0: Array([115, 130, 112, 110, 107, 151, 141,  91])
1: Array([111, 128, 118,  92, 127, 128, 176, 151])
2: Array([143, 183, 135, 148, 110, 255, 178,  49])
3: Array([130, 180, 191, 141, 152, 104,  93,  57])
4: Array([102, 162, 186,  77, 149, 133, 135, 117])
5: Array([155, 117,  84, 128,  56, 147, 112,  85])
6: Array([ 98, 114, 142, 126, 162,  83, 125, 152])
7: Array([152, 175, 171, 133,  99, 187, 106,  91])
8: Array([103,  98,  82, 147, 148, 125, 143, 137])
9: Array([156, 129, 167,  56, 200,  21,  91, 100])
10: Array([140, 204, 183, 155, 158,  73,  99,  77])
11: Array([ 86, 118, 130, 166, 146,  18, 139, 255])
12: Array([162, 188, 133, 155, 121, 255, 176,  41])
13: Array([165, 154, 133, 119, 115, 186, 126, 127])
14: Array([142,  85, 159, 135, 161,  32, 187, 255])
15: Array([141, 126,  35, 185,  76,  63,   3, 237])
16: Array([161, 120,  98, 133,  74, 205, 161,  66])
17: Array([164, 105, 235,  88, 229,   0,  95, 151])
18: Array([121, 148,  63, 157,  85, 151,  81,  98])
19: Array([131, 120, 152, 132, 151, 100, 113, 154])
20: Array([143, 126, 179, 106, 164,  86, 136,  49])
21: Array([ 81, 142, 114, 106, 158, 135, 168, 136])
22: Array([110, 155,  98, 108, 112, 149, 149,  83])
23: Array([123, 163,  45, 156,  86, 156,  80, 106])
24: Array([168, 114,  75, 128,  65, 250, 129, 153])
25: Array([ 72, 145, 173, 144, 135,  77, 116, 133])
26: Array([152, 138,  30, 190,  69,  75,   0, 220])

Array([151, 132,  86, 108,  73, 154, 110,  87]) 5 0
Array([117,  31,  88, 166, 127, 104, 137, 187]) 8 6
Array([106,  99, 117, 117, 115, 148, 142, 105]) 0 22
Array([128,  81,  90, 135, 161, 121, 143, 125]) 8 6
Array([194,  91,  85, 112,  57,  88,  50, 129]) 5 18
Array([115, 113, 140,  84, 103, 148, 144,  87]) 0 22
Array([ 99, 172, 169,  90, 160, 127, 155,  94]) 4 21
Array([ 72, 133, 187,  80, 127,   0,  34, 255]) 11 25
Array([131, 128,  95, 141,  88, 224, 171, 103]) 16 24
Array([121, 102, 173,  96, 148,  87, 133,  65]) 20 4
Array([113,  83, 102, 148, 164, 121, 142, 131]) 8 6
Array([157, 130,  97, 112,  99, 229, 203,  90]) 16 2
Array([ 62, 136, 157, 155, 142,  65, 113, 124]) 25 6
